In the rows, zero is written as 128.
Rotation paths and how fast each direction turns (degrees each step)
Each turn is a multiple of 5 degrees from 10 to 175, or 0.
Each row of a path follows its step; steps can be skipped.
Rotation 1:
step 0: [128 119 134 131 118 112 123 139 136 124 127 146 127 131 129 127 138 125
 128 123 128 127 126 129 123 129 119 128 136 131 136 129 122 127 127 123]
step 1: [132 119 129 123 131 138 127 128 138 120 126 130 118 125 128 119 127 132
 122 136 122 128 117 132 145 129 127 136 137 123 134 137 131 126 128 132]
step 2: [117 135 119 123 129 136 115 119 126 126 119 129 135 126 118 118 131 124
 125 133 135 123 126 128 126 118 132 124 128 121 125 129 121 137 132 138]
step 3: [133 134 126 119 119 125 128 133 126 125 136 123 136 121 134 129 137 123
 138 123 134 117 132 134 136 121 122 127 126 127 124 117 130 137 118 121]
step 4: [132 130 125 122 127 119 129 122 124 135 134 133 128 138 143 124 128 127
 137 135 124 132 124 129 127 142 123 134 137 126 126 132 122 124 114 134]
step 5: [129 137 126 129 128 134 122 138 113 115 121 137 117 129 127 123 126 135
 124 138 123 133 125 117 122 124 125 125 131 129 134 134 127 125 121 122]
step 6: [122 129 130 120 120 136 122 137 136 133 130 127 123 124 117 121 135 136
 128 128 134 122 135 123 131 138 117 119 135 128 123 129 127 128 141 125]
step 7: [133 113 124 132 128 128 131 124 126 121 133 123 135 129 132 116 136 132
 125 117 122 117 135 131 136 127 131 125 130 123 125 132 111 129 125 132]
step 8: [118 125 129 133 141 126 126 134 123 127 135 134 127 125 127 122 124 128
 144 129 120 131 123 136 127 121 125 127 131 122 129 125 134 141 118 140]
step 9: [122 135 132 121 122 123 122 119 119 124 131 125 131 124 117 133 129 131
 130 136 127 125 129 131 128 133 137 123 142 126 124 131 142 122 116 120]
Directions:
[128 129 127 132 129 126 130 130 129 127 128 128 125 130 127 130 127 129
 129 131 131 128 128 122 128 130 124 129 126 130 124 130 124 126 127 124]  60
[128 130 126 131 128 129 125 124 128 128 132 131 128 131 129 129 127 127
 123 126 129 125 128 126 128 131 131 125 126 124 130 130 127 129 126 128]  140
[129 131 131 128 131 125 126 125 127 130 130 128 130 126 130 129 125 126
 131 127 128 129 133 126 129 123 127 128 130 125 127 129 129 126 126 128]  70
Rotation 2:
step 0: [135 119 131 119 120 116 134 145 127 125 132 127 137 118 135 123 131 135
 118 138 128 123 131 129 121 128 117 134 129 126 130 127 127 127 132 134]
step 1: [132 113 129 129 131 126 135 132 119 127 137 125 135 120 124 135 134 127
 113 131 133 122 129 132 135 136 123 136 132 120 125 139 133 124 120 120]
step 2: [125 116 122 122 135 130 134 132 124 130 131 120 130 129 110 126 128 134
 132 136 127 138 130 138 123 138 119 131 131 122 133 138 124 123 132 120]
step 3: [129 125 135 117 124 118 140 135 136 122 129 124 128 125 120 124 129 134
 124 135 127 133 121 122 129 137 119 133 130 116 131 125 117 123 139 133]
step 4: [134 124 133 126 135 115 143 128 118 132 123 118 126 125 127 132 132 129
 119 124 125 124 123 122 141 127 126 138 127 115 132 133 128 120 127 125]
step 5: [133 132 129 121 139 124 126 125 111 134 131 123 122 120 117 128 126 135
 135 134 124 131 135 131 127 130 122 138 130 123 135 134 126 112 126 127]
step 6: [132 133 133 125 128 123 133 135 128 130 143 124 126 121 129 134 124 136
 136 140 135 135 135 123 128 134 122 133 126 114 129 115 120 121 133 128]
step 7: [127 120 123 122 131 118 150 122 120 129 142 119 124 132 137 131 127 131
 125 131 131 122 131 127 135 121 126 133 125 118 124 123 125 126 128 127]
step 8: [130 127 117 118 128 128 134 123 117 141 141 131 121 125 118 126 130 127
 125 139 125 130 131 127 133 118 122 130 125 128 125 140 123 117 125 132]
step 9: [127 127 130 123 128 132 134 134 129 139 130 135 130 128 118 135 121 129
 125 142 127 140 141 117 132 126 118 124 129 116 127 120 124 124 124 132]
Directions:
[128 130 128 126 128 126 130 130 130 127 127 123 127 128 131 125 127 125
 125 127 128 124 129 127 126 125 129 128 126 126 123 132 128 128 132 131]  100
[130 130 133 124 125 128 127 128 131 130 131 131 130 123 127 128 127 126
 128 128 131 130 124 124 125 128 128 129 126 129 126 128 129 126 128 128]  130
[129 131 129 128 131 129 126 127 129 131 131 125 131 128 125 126 127 127
 129 130 125 131 133 127 128 130 129 124 130 130 129 132 129 127 130 127]  110
[127 128 129 129 128 131 124 128 126 128 126 129 125 126 124 131 127 127
 128 126 130 130 132 130 125 129 127 127 127 123 123 130 130 127 126 129]  100
Rotation 3:
step 0: [140 135 131 128 132 119 138 125 111 126 128 121 123 120 129 116 134 130
 134 128 129 123 123 124 128 138 125 128 124 138 113 125 127 137 131 143]
step 1: [121 124 127 127 128 129 143 124 139 114 139 110 130 131 125 119 125 131
 135 129 130 133 129 129 140 129 130 132 125 134 130 137 137 141 125 136]
step 2: [131 130 138 122 120 138 122 126 120 124 138 121 126 122 121 114 133 130
 137 138 119 133 120 119 122 126 141 133 120 126 131 122 126 128 122 141]
step 3: [133 128 133 124 142 128 125 117 129 125 137 115 125 115 133 134 123 129
 136 129 119 125 142 124 134 131 132 124 133 125 124 124 124 148 120 134]
step 4: [128 128 118 131 126 127 132 123 123 129 132 119 152 134 134 125 126 140
 135 131 120 118 124 126 123 129 143 130 123 126 133 130 131 135 121 140]
step 5: [124 136 126 133 137 133 132 124 113 130 141 123 129 122 117 121 124 124
 128 128 136 126 135 112 122 127 136 132 138 139 122 128 129 130 114 133]
step 6: [125 126 118 129 138 137 124 127 129 135 153 120 136 129 126 128 130 133
 124 127 122 136 135 138 137 120 126 128 117 125 125 132 130 130 119 137]
step 7: [138 124 123 126 135 134 126 122 118 133 131 133 134 114 134 129 132 138
 130 123 123 139 113 115 116 122 126 137 125 136 125 125 135 135 119 135]
step 8: [132 131 120 124 127 122 144 126 120 130 145 130 128 118 138 130 122 136
 140 121 138 137 142 133 130 129 128 125 130 135 124 133 123 134 125 135]
step 9: [126 133 126 128 122 130 133 133 115 135 133 115 127 130 135 116 131 136
 124 130 134 126 122 125 128 127 119 137 114 129 126 135 139 135 130 148]
Directions:
[125 126 128 129 127 128 130 128 130 127 123 125 133 127 130 129 127 126
 129 128 126 132 124 127 125 126 129 131 126 129 131 130 131 128 126 126]  130
[127 128 128 126 125 129 129 130 128 131 132 129 132 129 129 127 129 126
 125 130 126 129 124 132 127 133 130 125 128 125 128 131 126 129 129 129]  155
[126 125 129 125 130 131 124 129 132 129 130 128 127 126 122 127 132 127
 129 130 128 132 127 129 129 128 125 127 128 128 130 127 130 126 125 129]  85
Rotation 4:
step 0: [130 139 127 139 119 139 131 117 131 129 125 124 130 122 123 130 122 117
 120 123 123 120 125 130 135 123 131 139 130 121 130 121 129 133 135 136]
step 1: [129 129 121 115 126 138 134 146 128 128 129 132 124 130 120 132 119 122
 119 128 131 121 126 126 123 123 120 120 138 125 132 128 124 120 129 132]
step 2: [122 116 140 136 121 136 120 132 132 139 125 119 129 128 130 128 121 123
 129 131 126 134 126 135 123 130 131 123 142 130 116 124 132 132 131 134]
step 3: [119 135 135 135 113 128 131 130 123 125 135 134 116 134 127 127 128 127
 120 116 122 118 123 128 127 130 133 129 130 128 134 119 121 136 122 132]
step 4: [118 129 132 118 134 133 137 129 129 121 127 125 130 132 134 135 122 122
 125 130 117 124 129 140 129 129 112 126 141 123 135 124 134 126 131 122]
step 5: [122 124 130 132 114 138 126 121 131 123 126 126 125 122 122 123 119 124
 123 136 139 132 126 134 144 125 134 126 133 124 131 122 129 131 138 135]
step 6: [133 137 121 136 123 132 127 137 121 131 133 125 124 129 126 132 123 128
 111 121 118 124 133 124 124 127 123 121 135 126 133 125 130 122 133 143]
step 7: [129 124 136 127 126 138 127 134 134 133 114 127 129 123 126 132 122 116
 135 131 121 116 119 133 122 125 121 131 142 126 124 124 123 129 126 131]
step 8: [116 123 138 125 113 133 130 136 122 136 139 131 119 135 124 130 121 126
 127 119 136 133 127 128 132 125 133 123 135 122 127 124 127 130 130 124]
step 9: [119 132 131 136 132 133 131 128 131 118 135 116 129 132 132 130 126 124
 117 123 118 127 128 137 122 138 129 130 139 132 132 117 139 131 125 133]
Directions:
[127 131 128 126 131 127 131 129 130 128 126 129 127 130 130 127 125 125
 127 129 126 124 129 126 128 133 128 133 127 127 128 128 126 123 127 131]  120
[128 133 127 130 129 130 129 128 131 130 126 127 126 132 125 126 130 128
 128 129 128 128 129 126 125 127 125 128 127 131 134 127 131 130 125 127]  125
Rotation 5:
step 0: [125 126 129 126 131 127 119 137 128 127 137 130 126 144 111 130 131 120
 133 136 137 129 142 126 124 130 128 117 132 118 128 127 125 124 132 138]
step 1: [120 127 131 130 134 127 119 123 130 134 124 139 144 133 110 124 129 118
 125 125 127 127 121 130 134 135 133 126 136 140 127 131 125 117 123 130]
step 2: [129 129 131 133 120 113 126 129 123 124 125 125 126 125 125 145 131 115
 125 123 125 129 132 141 134 140 134 130 129 125 119 122 132 118 119 119]
step 3: [133 126 134 128 120 116 126 128 122 127 120 126 116 135 127 121 137 120
 127 122 136 134 134 122 131 131 128 130 140 121 125 145 132 129 124 141]
step 4: [129 130 128 123 120 130 138 119 122 126 126 134 123 127 117 116 131 137
 133 121 134 136 127 120 137 134 134 130 133 139 125 123 127 109 128 127]
step 5: [129 125 132 126 123 136 131 130 125 130 130 121 121 128 126 132 126 120
 142 114 122 136 126 133 124 120 119 122 127 117 120 117 129 111 119 126]
step 6: [117 125 144 127 127 126 120 117 127 128 124 139 124 136 125 122 131 125
 140 127 130 126 118 124 133 119 125 132 120 112 125 138 137 129 129 127]
step 7: [125 137 131 126 124 125 126 119 139 130 136 135 125 136 123 125 132 141
 128 121 128 124 137 137 131 126 136 127 130 127 119 132 127 118 141 111]
step 8: [136 124 141 123 122 136 114 124 133 127 137 126 131 137 128 128 133 119
 135 125 130 127 145 133 121 130 134 121 132 121 134 120 118 125 125 130]
step 9: [113 128 133 125 131 123 122 114 131 125 129 133 131 138 120 127 134 122
 127 136 120 135 122 125 123 136 138 116 122 132 129 134 124 123 119 138]
Directions:
[131 129 130 128 125 129 128 133 128 128 126 129 128 131 129 130 126 129
 131 129 130 126 129 128 128 128 128 124 128 124 127 128 126 131 121 130]  130
Rotation 6:
step 0: [112 134 128 120 121 123 126 138 132 128 137 130 127 118 137 128 129 129
 138 142 136 132 133 123 129 133 139 127 119 124 128 126 127 135 122 137]
step 1: [132 130 122 119 131 128 125 134 147 130 124 121 131 129 129 133 127 125
 134 123 137 127 126 129 120 122 141 138 134 136 117 117 125 119 120 130]
step 2: [131 130 124 130 126 127 134 129 137 142 133 125 123 127 139 139 132 136
 123 142 131 135 123 131 118 118 132 123 119 124 141 126 129 129 117 133]
step 3: [135 129 135 118 121 131 126 133 129 128 118 131 120 138 130 119 125 142
 145 129 138 128 118 127 131 115 136 133 124 129 128 128 131 123 123 123]
step 4: [127 128 127 141 135 122 129 138 132 124 130 127 136 123 116 126 122 144
 130 129 136 132 123 138 123 130 134 124 118 127 142 115 128 128 123 131]
step 5: [135 120 137 113 135 122 130 132 130 125 124 128 143 126 137 124 136 125
 134 131 131 123 122 135 139 124 141 131 121 120 136 132 119 129 123 130]
step 6: [133 134 137 125 127 126 134 131 128 129 128 116 135 124 122 134 129 136
 120 131 151 122 131 132 129 127 119 137 119 137 126 124 130 136 122 133]
step 7: [135 123 133 119 133 113 128 148 122 138 128 118 126 129 131 126 129 126
 130 138 126 123 126 132 122 129 136 119 127 140 132 134 131 127 132 127]
step 8: [123 135 123 122 122 122 134 144 130 117 143 126 125 129 127 118 131 129
 135 134 135 132 133 129 129 122 125 140 131 132 131 130 130 134 114 136]
step 9: [123 129 125 131 142 129 126 134 133 133 132 121 127 125 130 137 136 128
 138 126 132 130 125 136 127 130 152 134 126 139 120 131 136 131 122 125]
Directions:
[127 128 130 124 126 124 126 128 129 130 126 127 130 126 129 131 129 127
 124 131 131 128 130 124 125 127 127 128 132 129 127 126 124 127 131 130]  65
[125 128 128 128 131 127 124 127 129 126 131 129 131 122 127 129 130 128
 133 128 127 127 126 131 127 129 128 131 131 124 126 126 127 129 127 127]  85
[128 130 128 125 126 129 128 126 130 126 127 130 126 125 130 125 126 125
 131 127 133 130 129 127 132 127 125 133 128 129 130 130 128 130 129 126]  140
